(in the rows, 128 means zero)
One turn moves each row of this set onto another row. After a few examples, where does it send each row asked below?
vovi: [130 121 139 132 145 141 136 130 132 126 113 155 124 147 135 171 127 133]
raz: [124  93 150 133 133 150 131 107 131 113 148 136 118 157 124 107  95 143]
bag: [116 114 121 110 155 140 141  90 136  95 141 101 133 135 115 137 125 140]
sodab: [136 113 141 125 166 148  99 129 140 111 130 128 129 150 140 110 130 101]
pada: [132 144 121 124 173 145 134 130 107 124 147 115 133 137 112 160 119 103]
Dozu: [141 122 116 119 168 142 129 110  99  96 133 111 141 164 100 119 134 108]
piv: [140 129 124 112 124 142 115 141  87 114 131 139 124 161 115 148 124 104]
linol: [127 102 157 104 122 153 141 120 112 112 120 109 159 126 118 151 103 124]
tizo: [134  90 138 136 164 137 142 119 128  93 134 121 177 158 101 135 102 115]
sep: [132 109 133 122 145 157  99 121 125 123 114 121 105 151 140 140 112  96]
fetuv: [137 123 147 102 144 118 110 103 132 126 128 136 157 132 118 141 116 135]
Bupem: [131 110 120 144 129 143 171 115 114 126 137 129 153 169 104 141 129 125]
vigoz: [139 104 164 125 158 144 110 114 117 135 136 121 108 157 112 118 100 104]
vumu: [120 114 133 125 137 142 137 157 113  90 143 107 144 156 138 103 102 110]
nako: [133 121 143 109 131 135 132 133 148  80 145  99 141 153 107 129 105 112]
Foze: [123 113 139 128 139 140 137 140 140 120 137 109 129 150 135  95 122 145]
tup: [131 107 134 144 125 159 137 134 125 134 116 153 158 155 126 132 123 100]
far: [129 132 110 119 137 138 124 104 113 105 148 133 157 120 128 140 117 138]
Boto: [121 118 125 117 124 143 133 120  87  82 125 141 125 152 122 156 112 117]
lanud: [136 101 132 115 144 148 145 153 124 112 142 104 133 191 107 148 128 121]
pon: [127 103 138 138 151 149 149 114 107 112 109 119 156 151 104 153 117  83]
magan: [139 110 128 128 118 150 130 124 120 135 141 110 116 167 126 115 114 148]
kom: [121 115 144 110 141 143 130 111  94 113 119 134 149 145 144 102 121 101]
futu: [123 111 139 116 140 138 140 106 140 131 138 150 166 146 141 146 116  92]
Dipez: [120 111 138 139 138 155 131 109 100 108 126 134 174 154 115 138  96 144]
Nari: [118  98 177 125 139 121 122 146 137 126 122 120 141 155 130 137 102 120]
foga: [132 115 136 119 135 138 143 107 127 124 159 113 140 158 133  98 132 145]
Puna: [127  93 144 113 146 126 145 130 124 120 149 100 136 137 103 147 101 151]
vis: [132 114 136 118 118 133 137 137  76 106 128 132 132 164 116 131 114 132]
Galo: [121 107 139 127 121 134 136 124 160 102 155 132 139 156 122 157 111 143]
kelat: [131 114 151 107 151 119 123 115 135 127 145 105 139 156  99 174 121 115]
figo: [121 101 141 124 165 145 127 159  97 124 132 126 156 153 131 114 106 130]
zet: [146 134 143 152 149 124 164 133 136 132 144 126 143 163 114 137 116 111]
getim: [124 123 143 109 173 134 110 121 132 133 120 110 121 140 136 131 129  99]
Vuvo: [133 147 119 141 136 141 152 113 116 100 137 143 124 150 134 117 133 124]
Leza: [106 131 127 131 152 149 141 104 114 123 135 145 139 175 136 165 116  99]
sopo: [121 102 130 124 144 140 137  87 106 101 124  98 113 150 118 149 105 133]
kez: [119 119 150 116 156 102 146 130 138 115 130 131 119 182 137 136 121 121]
sito: [108  90 145 107 162 130 126 126 138 117 132 129 121 133 136 168 104 115]
dat: [103 121 118 119 139 153 160 119 116 103 158 134 149 142 144 141 108 136]
zor: [130 110 133 119 150 148 131  79 129 115 158 125 107 154 108 146 108 115]
Pupam: [125 130 126 121 179 110 133 127  98 129 132 129 126 165 136 142 129 108]
sogu: [123 123 145 129 171 131 143  86 118  93 131 103 123 135 124 135 123 116]
mamu: [135 136 144 142 137 160 133 145 109 128 140 108 148 175 108 132 104 102]
sul: [133 109 137 115 139 141 129 157 149 137 158 121 118 150 126 143 113 126]

dat turns into pada
vigoz turns into raz
Now find these:
sopo turns into sep
vis turns into Boto
tizo turns into futu
lanud turns into linol
kez turns into nako
Pupam turns into vumu
sito turns into sul
Bupem turns into pon
foga turns into sogu
Dipez turns into Leza
Nari turns into Galo
Vuvo turns into Dozu
getim turns into Foze

One turn moves each row of this set onto another row. After a few examples, where does it send each row asked below?
legi: [107 134 115  92 163 130 145 116 121 136 117 162 147 125 133 144 141 138
 119 117 109 117 131 105 156 115 121 150 121 106 112 134 117 107 121 140
 139 137]
Zus: [119  82 141 120 143 141 119 135 104 119 135 129 132 118 103 130 144 112
 146 123 148 120 117 113 163 125 126 128 121 119 120 111 147 107 122 125
 129 163]
Vukiz: [137 123 128 120 151 127 133 133 132 173 118 124 123 118 111 134 120 134
 142 134 132 127 138 149 148 105 107 155 130 114 108 117 104  94 120 118
 124  99]
lopoz: [142 123 126 135 109 106 160 116 127 127 143 128 115 134 109 110 118 115
 128 129 132 134 129 132 104 125  85 114 126 119  90 103  97 133 127 122
 114 142]
nebe: [130 118 131 140 131 121 117 128  80 129 145 141 140 152 120 144 150 114
 116 125 126 123 164 129 134 126 138 121 127 108 119 108 143 127 105 124
 129 166]
nedaf: [155 115 129  95 157 112 129 113 131 147 132 138 137 115 142 132 145 138
 133 119 144 103 156 138 141 123 152 126 136 118 131 117 112 144 128 101
 127 132]
tofim: [129 130 122 130 157 131 115 141 120 147 114 128 123 111 155 134 132 122
 143 142 137 122 147 157 134 123 116 152 110 123  90 119 120 123  98 123
 126 107]
punes: [ 98 124 141 121 122 101 133 128 137 122 150 117 103 127 155 136 120 129
 145 139 132 126 111 137 123 135 121 135 122 138 110 116  95 108 135 110
 143 177]
pemu: [122 134 123  95 168 103 176 142 121 108 139 130 121 150 127 146 134 143
 122 127 126 114 132 121  99 130 130 146 134  98 125 121 116 141 142 118
 128 140]
pidi: [123 107 126 108 156 130 108 130 121 150 150 132 135 142 128 155 132 142
 102 120 164 121 121 126 147 139 117 131 118  99 105 116 118 137 141 115
 114 114]
buta: [123  97  97 117 121 118 130 137 131 125 128 146 148 123 131 118 138 100
 109 154 134 129 138 139 152 123 133 136 112  95 152 149 119 135 130 146
 118 143]
guf: [134 127 108 121 131 114 116 125 127 104 128 111 143 133  98 122 156 163
 111 115 119 121 147 122 141 129 128 133 126 129 126 107 139 109  98 117
 125 145]
pir: [ 99 106 123 132 104 116 149 144 114 130 117 123 123 140 133  87 123 150
 141 153 129 104 149 140 132 102 112 131 117 111 122 143  92 111 114 122
 119 135]
kunev: [100 126 140 121 124  96 132 129 128 121 137 123 110 119 155 134 118 131
 149 132 134 133 113 131 116 133 120 138 126 139 102 118  81 106 135 116
 140 173]
Nufak: [129  96 127  88 125 100 125 112 130 152 160 138 116 115 108 137 138 113
 135 125 115 125 139 122 137 122  94 144 130 150 132 112 117 141 130 148
 131 142]
lafo: [110  96 129  99 161 139 181 139 118 121 145 122 117 146 132 134 133 118
 109 134 126 108 136 127 136 137 131 132 126 106 105 124  95 143 154 125
 139 149]
duru: [125  98 121 126 137 110 134 134  95 126 158 137 157 125 107 136 140 169
 132 118 134 118 145 126 157 119 125 148 120 132 128 112 113  92 151 134
 116 161]
Fev: [104 107 129 134 111 116 148 147 126 119 112 128 128 140 136  83 127 151
 141 157 123 105 145 145 132 107 119 126 117 112 127 131  84 119 116 117
 120 137]
pefat: [128 144 121 119 132 130 152 137  85 103 121 124 157 108 106 155 131 115
 122 159 129 102 117 133 123 113 112 146 108 121 134 133 105 122 132 133
 132 145]
Geb: [144 118 119 127 116 105 165 102 126 121 148 124 115 138 110 110 117 123
 133 125 133 136 124 138 105 124  93 115 124 111  96 101 103 131 120 130
 111 143]
buf: [132 124 136 137 127 113 128 168 120 116 142 126 130 128 144 127 114 122
 139 141 130 132 117 129 118 100 109 129 127  82 129 104 101 107 106 162
 147 134]
kuli: [112 127 123 115 121 116 148 125  77 123 102 102 131 129 109 134 116 123
 108 144 128 109 142 120 149 111 116 170 127 121 127 105 103 142 132 138
 150 147]
Sedav: [112 102 137 118 140 116 134 121 127 128 156 111 138  96 121 142 110 146
 133 158 127 156 156 135 133 134 126 126 100 126 129 111 125 143 121 106
 142 127]
mekof: [110 113 136 133 155 117 133 118 105 155 142 106 127 114 103 136 112 137
 141 127 116 138 118 134 127 137 133 120  97 110 146  99 107 140 112 104
 108 129]
Riza: [135 114 120 116 128  89 118 151 121 131 123 117 122 139 125 127 125 136
 116 128 132 127 128 124 155 119 139 162 115  97 161 141 118 137 126 159
 103 144]
sosi: [106 121 111  95 130 117 104 114 110 134 147 138 118 131 120 147 152 123
 134 114 114 132 119 148 116 142 102 132 112 147 129 137 103 143 113 136
 111 144]
Gug: [129 115 144 136 130 113 128 163 129 114 135 131 130 140 137 125 105 126
 141 150 128 133 112 118 119 101 112 132 123  79 123 103 101 113 112 158
 143 131]
molu: [130 139 144 112 150 132 154 157 112 125 120 145 117 135 120 139 149 130
 117 110 124 109 144 138 172 113 105 139 123 124 113 127 139 155 128 136
 119 131]

Fev turns into kunev
punes turns into buf
Now find these:
pemu turns into Vukiz
pefat turns into mekof
pidi turns into molu
Riza turns into Nufak
guf turns into duru

One turn moves each row of this set onto another row. After a few examples, where does it send each row asked below?
tur: [106 138 109 111 146  97 136 115 162 141 124 120 115 138 119 114 143 103
 163 112 142 146 131 149 142  87 139 125 134 118  95 105 130 142 133 138
 124  97 138 109 140 163]
Gam: [145 124 126 108 111 155 112 116 133 132 131 142  97 128  96 124 140 103
 147 107 116 126  98 141 107 110 118 124 114 124 155 131 134 119 123  93
 123 122 128 119 128 113]
tatu: [120 150 137  82 104 156 140 126 125 146 141 152 120 142 134 133 128  98
 134 116 139 126 137 140 103  97 119 135 116  92 110 144 115  98 118 133
 140 141 124 128 131 142]
tuk: [108 144 128 103 123  85 131 128 142 130 125 165 114 128 120 118 134 104
 134 114 118 142 104 161 120 114 120 132 126 134 128  53 143 116  99 110
 148 138 111 125 144 140]
Feduz: [ 99 135 125 111 149  96 124 131 145 125 122 156 124 127 109 110 138 107
 129 113 127 123 110 156 142 127 114 121 123 139 118  61 157 137 102 113
 129 125 127 111 149 159]
dono: [121 145 142 114 129 138 126 131 113 112 131 129 135 145 101 117 128 136
 124 142 129 148 123 119  94 131 131 117 131 141 127 107 116 105 152 129
 118 133 110 121 151 116]
Tuz: [101 132 117 131 115 153 140 120 130 151 130 129 140 155  91 117 147 133
 124 127 131 135 129 123  97 113 110 119 109 116 115  82 143 119 132 133
 105 135 133 108 131 127]
kupe: [ 98 147 108 112 117  95 153  98 140 127 136 146 166 141  97 100 143 108
 138 114 134 140 131 138 143  86 107 121 135 132 140 110 137 147 101 118
 139 143 107 109 130 151]
Dukuv: [102 147 114 107 132  84 155 109 151 130 138 138 124 129 125 109 136  91
 164 141 125 136 117 142 101  80 140 128 118 122  93 104 111 119 134 116
 144 119 121 125 157 154]
fovi: [131 157 139 105 111 146 110 129 122 121 120 138 124 136  86 105 145 135
 132 124 128 110 105 138 132 138 111 130 118 128 126 129 138 136 134  95
 154 120 120 119 139 124]
rig: [109 153 119 106 137  84 148 125 166 145 132 114 113 122 147 120 148 103
 165 101 142 147 112 158 120  90 126 129 125 124 128 117 111 135 140 132
 135 101 123 128 128 144]
zazi: [110 137 123 129 120 145 149 138 142 113 142 124 128 136 115 129 126 135
 137  97 122 147 124 111 114 122 112 140 106 148 147 108 141 123 129 146
  95 113  99 106 142 131]
bamo: [117 139 134  82 124 163 132 144 133 124 135 143 131 153 114 131 124 110
 136 123 151 126 140 135 127 108 123 116 121 112 104 158 129 121 119 145
 132 126 115 119 150 166]
zupun: [130 142 127 124 121 172 123 133 156 128 141 147 121 126 114 120 141 122
 141 107 136 118 110 123 120 122 126 132 110 125 133 134 157 137 123  70
 138 139 119 120 133 142]
nubar: [114 146 130  71 119 155 143 126 112 135 145 142 130 138 118 111 128 104
 144 125 129 113 139 137 113 101 111 141 109 129 114 143 123 123 107 159
 142 117 110 108 141 149]
Tefik: [100 152 108 100 127  90 161 110 156 119 123 126 131 128 127 128 134  88
 156 111 126 133 126 143 129 106 130 136 116 136 111 115 100 143 160 125
 147 100 111 127 151 149]
visan: [117 137 134  98 105 155 142 132 137 147 151 151 126 130 126 117 139 110
 139 119 141 117 137 152 125  89 113 126 115 106 124 143 132 106  98 163
 125 114 128 126 132 151]
Tafar: [113 147 116 119 115  84 135  79 126 126 128 150 130 127 114 103 138  94
 133 104 132 146 126 144 142  84 101 131 140 110 141 112 119 119 107 117
 125 141 135 108 124 130]
lur: [124 145 117 117  89 152 124 123 147 146 127 138 112 155  88 126 157 119
 138 126 116 124 119 132 111 102 124 136 117 126 142 115 159 112 102 100
 152 126 111 119 150 118]
dozis: [115 134 120 104 157 110 138 130 152 126 122 150 129 135 116 151 127  85
 119 105 125 144 115 144 124 127 129 112 149 135 140  82 141 121 128  79
 126 135 123 136 153 137]
kuno: [135 145 142 119  98 143 107 129 138 111 136 148 106 133  98 107 135 129
 149 105 107 120 117 126 143 116 137 148 118 133 134 122 157 119 103 114
 127 112 107 105 144 135]
somup: [122 142 136  87 122 167 126 128 135 133 136 139 120 129 147 130 138  93
 130 113 148 116 148 146 121 118 127 131 118 125 131 160 112 115 131 146
 136 122 120 125 136 143]
Zotoz: [120 126 127 134 103 144 133 111 126 110 135 157 111 113 125 111 125 122
 135 118 131 145 111 133  96 123 110 133  90 130 130  95 110 110 148 135
 110 136 123 116 128 122]
zoze: [104 149 126 102 137  89 111 109 145 114 108 122 131 154 124 120 151  92
 129 117 156 144 124 142 119 111 117 103 133 133 147 138 115 136 128 102
 135 161 109 110 146 144]
Poku: [127 143 109 101 128 137 116 129 147 142 158 146 141 128 125 123 137 142
 125 125 124 130 121 119 115  77 168 130 141 119 123  85 103 130  99 130
 117 124 119 133 136 136]
ror: [118 143  97 101 149 141 102 123 145 135 130 121 115 131 134 144 138 126
 111  96 138 117 120 113 128 103 134 137 121 108 118 106  99 145 118 125
  96 114 144 114 144 135]
Val: [103 141 100 106 127 132 111 129 152 113 136 145 133 131 125 126 141 128
 115 140 137 100 112 117 108 105 142 123  95 125 104  99  94 141 115 121
 124 133 118 126 170 155]
zeli: [102 139 114  97 164 107 137 127 140 118 118 143 126 126 115 134 128  89
 124  99 125 126 111 144 134 141 104 128 124 149 131  79 143 146 126  94
 131 123 120 114 154 146]
palum: [121 149 101  84 118 121 107 139 142 126 132 134 115 130 126 124 137 151
 132 111 142 134  94 137 118  97 125 134 106 128 127  93  89 156 104 153
 133 116 107 121 136 139]
lesu: [107 146 130 105 142  95 144 121 160 142 135 125 140 142 126 124 137  97
 157 116 129 137 131 139 120  92 163 114 143 108  95 110 116 129 151 105
 122 121 128 130 136 159]
gunes: [109 136 127  96 140  95 124 111 140 103 131 134 149 143 110 103 132  98
 150 102 134 141 127 133 135 100 129 111 133 150 147 128 127 155 114 116
 116 148  93  96 132 162]
zekik: [119 139 125 106 139 100 128 127 154 142 126 150 111 125 134 137 140  94
 127 100 125 152 116 161 124 117 133 126 150 140 156  67 141 115 111 104
 137 130 118 133 135 125]
ritul: [117 148 127 140 124 158 123 138 152 133 132 132 117 137 139 120 142 151
 127 116 164 166 129 126 109 126 126 132 122 128 126 101 143 119 138 129
 126 144 117 114 128 132]
zuf: [120 156  90 101 116 129 143 123 147 127 141 139 135 125 124 155 132 128
 108 115 128 127 107 118 116  94 122 138 121 114 138 108  81 126 121 121
 130 113 120 149 156 117]
Rez: [105 152 120 132 126  94 121  91 157 120 126 143 120 132 149 118 148  87
 127 107 150 144 138 133 128  95 122 131 133 118 143 129 128 112 111  96
 127 163 125 110 143 143]

Zotoz turns into dono
Rez turns into gunes
Now find these:
bamo turns into visan
kuno turns into Gam
tuk turns into dozis
ror turns into palum
rig turns into Tefik

